Each path below is one point turned by a fixed rotation once a step. After each direction that follows a path, write how fast that rotation turns it, in degrees a step (0 if it stays still).
Each turn is a multiple of 5 degrees from 10 to 175, or 0.
Each row of a path follows its step; steps can be skipped.
Rotation 1:
step 0:  12 -10   4   6 -12   5 -17  27  -1   8  -6 -19 -18   5 -15   6 -17 -11  14  25   6 -20  38 -17   7   2  -5   9  26 -11  27  -8   5  13  17   0  10  19 -10   2  -2 -10 -10   6 -21  18 -11   1  -1  11  -1  -1 -22  -8 -10 -12  25  26  17 -10  -9 -18  -2 -22  14
step 2: -14  23  20 -11  -5   4   4 -34  -6   3  -5 -16   4  24  14 -10  -6 -22   0   0 -13   5  -3  14 -39  -1  16   7  -9 -17   3 -10 -10 -17  -1 -16  17  -1 -11   6  28 -28  -3 -19   5 -10   9   7   3 -17   6  -8   6   2 -19 -19  11  -1  31  19 -27  -7  -2  -2  -7
step 3:  -3  13   3  21  -6 -23 -14 -13 -19 -10  25  -1   0 -15 -15 -24  -9   6 -14  -8  -4 -13  16  20 -10 -19  12  -9  -6  -4   2  -2 -26   1  -1 -15  -3  31  -8  24 -11 -17 -17   3 -11 -11 -25  10   7  15  22 -11 -11 -18  12 -10  -3  -6  16  -9   4 -13  36  -1  17
step 4: -21  18  11  10  17 -36  -8   2  12 -11  21  13  -9 -15  -3  34   6  14   7 -11  -1  -4 -20  10  -5   7   5  18  -8 -13   2  17 -21  -6 -32   1   5   2 -43  10   2  10  21  12  -9  -7   8  19  14   6  -6   1  -9   0  -5  -3  -3  11  -3  -1  23  31  -4 -10  -3
step 5: -26  17  -1  -5  -3 -20  -3 -11   0 -10   5   0  16  11 -18  26  -1 -19  18  20   5   2  10 -18 -18  18   7  11  15 -35   8   8   5   3  30 -23 -12  24   4   6  23  16  13   4  -3  -9 -21   0  -6   7 -27 -12  -4  18  10   2  12  -2  -4  -9 -18   2 -25 -20   8
step 6:   7   2  -3 -21 -12  -7 -10  14  11   9  -5  17  12  -4   4  19   9  16   0  13   8   8  19  -1  -6  -3   4  12  13   6 -29   9  -5  -4  31 -10 -24  10  -4  37  14  12  -8 -15   1   0  15  11 -18   1  15 -13  15 -16  36   1   8 -16  -8 -11  35 -18  21   5  -3
step 7:  -1 -11   3 -13  -4   2  14  -4  12   1 -22  -8   0  11   1   4   0   0  22   7 -10 -12   5 -25   1   7  24  10  17  -1   6  11   1   0 -20 -15 -16 -10 -33   4  23 -12  -1 -26 -19  15  19  14  13 -18  18   7  14   8 -37 -38   2 -22  -7   5  24  11   7  -3  -8
step 9:  15 -10   7  -7  -5 -10 -34  16  -5   8   1   6  -6   0  12  17  24   4  10  -2  11   4   9  11 -29  -1  -9  18   5  -7  -1  -5  -5 -33 -20  23  19   7 -17   0 -14  10   5   8  -1   7  23  27  21  -8  21  -5  -5 -23   3  17  21   7   0  25   0 -18 -14  14  -9
step 10:  -5   7  33  12   7   5  -6 -25  -9  18  -4 -16  -9  34   4   6 -34   5  34   7   7  -2  14 -16 -12   4 -13  12   1 -32  -7 -29   1  -2  -7 -20 -11  16  -4   3 -12 -24  -3   1  -8  10 -10  -4  33 -12  14   3 -11   3   5  -3  11   0   6  -1 -17   2 -20  -2   5
step 11:  -8  22   6  23  10 -15 -24   4  -9   3   3  21  11  28  15  15 -15  22  -7 -14  -1   6  18  15  17 -23  -2  15  -3  -6   9 -14  -2  16   7 -18  -2 -20 -12  30   0 -19  -6   2   7 -25 -10 -13 -29   5   9 -14   1 -24   9  12   6  -8  22   0   8   0  13  13  23
step 12: -24  -4  10 -17  -8   8 -14 -17  18 -28   3   7  -7   9  -2   1   0  14  15 -10   0   0 -18  12   3   4  12   1 -13  -3  15  13 -16  -4  -4 -16   3  -5 -14  25  10   0  15  10 -19 -25   3  40   5  12 -11 -12  15  -6 -43  -6  22   2  24  22   9 -14  -2   3  -7
Speeds:
-4 -2 -1  3  8  1  2 -4 -3  2  4 -1  5  2  1 -1 -2 -3  6 -1 -6  8  0  0 -3  3  1  2  3  2  4 -2  1  1 -3 -2 -1 -6 -3 -1  0  3  1 -1  6  6 -2 -3  0 -4 -1 -1 -3 -2 -1  0 -9 -1  4 -6  7  6 -7 -2  1 : 120
 1  0 -1  3  1 -3  3 -8 -3  2  0 -1 -1 -5 -3  4  9 -1  4  5  5 -1  1  5  1  1 -1 -4  2 -2  1  4  0 -2 -8  1 -2  5 -3 -7 -7 -3  6  3  3  5 -4  3 -1 -2  1  0 -5 -3  5  5  0  1  0  4 -4  5  5 -1  2 : 70
 4  0  1 -2  0  2  2  1  0  1  5  2 -6 -5 -2  0  4  2  6  0  6 -2  3 -8  5  7  1  1 -7  5 -4  3 -6  1  6  0  2 -3 -4  4 -5 -4 -2  2 -3  3  0 -2  8 -3  6 -3 -1 -1  0 -4 -6  0  3 -2 -1 -2 -1 -3  0 : 115
  2   1   1  -1   2   4   0   4   4   4 -10   1   4  -3  -3   1   4   0   4  -3  -6   0   5  -1   0  -2   2  -1   1  -2  -2 -11   0   4   1  -1  -3  -9  -3  -4  -6   1   3   1   0   2  -2   1   5   0   4   2  -1  -1  -4   5   5   1  -4   3  -1  -7  -1   2   6 : 35
Rotation 2:
step 0:   5   4  14 -32 -14 -23   5  -3   3   1  -3  -7   7  18  36  19  -9   9 -14 -21 -21  -8 -37   5  -5  11 -25 -12 -18   1   4  -9 -13  20  11 -16 -32  -8  -2  -9  -2 -13  -5 -13 -17  -3 -14 -27  12   6 -22   3  10   8 -18  18   0  -2 -11  -5 -22   0  -1  10 -10
step 1: -19 -10  11  32  -7  -2 -15 -35  19   4  -5 -13   4   1   7  -6 -10  22  19   2  -6 -34  -9  -3  -8  -6  11 -20  -3   3  10  17   5  23  -7   6  -1  -2  19  -5  -4  18   8  15 -11 -19  24   9   4  -5 -19  19   9   9  -6  12   5  -2 -22 -19  -4  23  32  -3 -27
step 2: -19  -4  17  10   8 -23  -1 -19  18  18   4   0   5 -34   4  -5   2  -2  -9 -21   1  10  -3  12   5  14  11 -26 -16  14   4  22   8  -2  -4  26 -15  -9  10 -25  -6  34  -8  19  -3  33 -18 -14 -28  -2 -14 -13  -5   0   9  -8  12   0   9  21 -14   6 -24  -7   0
step 3:  20   4 -16 -26  -4   0 -11 -19  -4  18 -23   8  -5 -20   6 -16  11 -24  20  -7   9  -5 -17   3 -10  19  27  18   4   9  33  -1  -7  18  -1   4   3   6 -18   1  -1 -10   3   7  -2  15  24 -28   9 -14  -5 -12  34  21  -2 -13   9 -23   7  -7  -9  19 -19   6  -7
step 4:  20   3  -6   4 -20  14 -29  24 -11   7  -2 -16  -4   5   9  -1  30  -3   2  16  -9 -14   3 -26  -1 -12  21  -2 -23   2   4  -8  18   0  16  18  26  19   4  -1   3  21  20  32   0  27   5  -2 -23  -9 -13 -22   1   1  -6 -14 -10  22  -6   7  12  19  28  -6  -4
step 5:  13 -17  10  -8  23  -7 -12   3 -14  -8 -18   6  -4 -19 -13   8  -1 -14 -19  29   0 -17  -6 -16 -13   1  -7  13  15  12  29 -12  -1  -9  39 -19 -16   8   2 -18   5  13  -5  12 -11  43 -22  13  -2  10  18  12 -11   5  17  -9  10   2   5  14 -22  -6   1  -1  25
step 6:  -8  24  -6 -29   5  -8   0   9 -11  -1 -18 -23  15  23  23  -6  10   5  -3  10 -10  -5 -31  16 -13  -4  -5 -17   5 -23  23   1   2  -7  18  -9  -8   2 -17   2  16 -29  18   4  14 -19  -2   0   4  12  13  -8  31  -4  22  -8  -1  23 -10  -1 -35  -1  17   4  10
step 7:  13   0  17  31 -19   3 -11   0 -10  -7  11 -29  19  17 -28  16 -21  -3   2  12 -31 -18  15   7   9  -4   3 -19   3  10   7  24   8  14  10  -1 -32  11  13  -2 -22   5  23   7  17   1  10  19  13  18  -4   2  16  17   1   0  -9  18 -21   8  -4 -17   6  -2  -8
step 8: -16 -14  12 -24   5  -8 -12 -16   4   7   3 -23  -9 -13   9   7 -16   6 -26 -18  15   6   0 -15  -3   4  10 -34  19  10  -3   5  18  34 -11  15 -19 -10  -3 -18 -14 -12 -30  -4   0   5 -11  27   9  -4  -4   3   9   0  29   3 -10   1   5  34 -14 -15 -11  19   5
step 9:  13   9  -4  -6  14  -1 -11  -2   8  -5  -4 -17 -13 -11  -7  -7  18 -25   5 -28  15   6  12   3  -6 -18  19 -16   0  -9  11  17   4  20 -14   2 -31  13 -25 -14   6  -7  -2  10   5 -21  15 -17   6  -3 -20  -5  26   1 -13  24 -22 -10  20 -40 -22  -3   8 -13 -15
step 12:  -3  -7 -12  -5  13 -25 -19  -3 -10 -11   9  -2  14  10  -3 -22   3  15  12 -15 -21  -6 -15   3 -13   8 -16   1 -27 -29  16  -1  11 -12   8  -4   5  -9  -1 -12  26  28  23  22   5 -13  11 -26  11  -8   6  19   5   7  10 -13 -16  -6   7   1 -31  28  30  -2 -12
Speeds:
  4  -2   3  -2   0  -3   1  -4   1   2  -1   2   3   1   4  -1   2  -3  -3   0   3  -1  10  -1   1  -4 -10 -10  -2  -1  -4   0  -3   4  -6  -1   2   3  -1  -1  -6   0  -4  -4   2   2   0  -2   1   3   3   0   2   3   4   5   2   0  -4  -6  -2  -5   4   1  -6 : 40
 3 -2 -1 -7  0  4  2 10 -3  1 -3 -1  1  1 -2  4 -5  7 -2 -2 -1  1  3 -2 -1  0  5 -3  7 -1  2  8  5  1 -5  2 -5  1 -3  5  2  2 -3  0 -3 -5  1 -1  1  3  3  3 -2 -1 -2  4 -2  6 -4 -1 -2 -9 -1 -2  3 : 35
 -1  -2   7   0  -5  -1   4   0   2   3   2  -1  -8   2  -1   1 -12  -3   0   0   5  -5   2  -5   0  -2   3   1   3  -2  -7   2   2  -2   4   0   1  -2   5   1  -3   1   3   4  -7   4   4   4  -5  -1   7  -4  -1  -2   4   1   1   0   3   0  -1   1   4   1  -4 : 115
 0  0  1  3 -8  3 -4  2 -5  2 -6  7  4 -3 -5 -6  2  0  1  1  4  0 -3 -1  0  4 -4 -1 -1 -4  3 -3 -4 -4 -4  2  3  1 -4  8 -1  7  1  9 -5  4 -2 -2  5 -3  2 -1  1 -3  3 -3  2  3  1  1 -3 -1  0  2  0 : 40
 -1   2  -4   0   3   4   1  -1  -5   4   1   0   0   5   2   3   4   0   1 -12   3  -5  -4   0   3   4   0   3   6  -3  -2  -5   2   2  -3  -2  -4   5   0   1  -2  -1   8   1   5  -3  -1  -3  -2  -6   5  -2  -1   6  -3   1   3   0   3  -5  -6   2   6   3  -1 : 125
  3   7   3  -3  -5  -1  -1   2   0  -3  -4   3  -3   7   0  -1   0  -2   9  -2   1   0   2  -3   2  -4  -1  -6  -6  -3   2   0   1   2   5   1   0  -2  -4  -3   2   3  -2   2   0 -11   8   0   3   2   5  -1   0   2  -4   0   0  -3  -1  -2  -1   9  -2   1   6 : 125
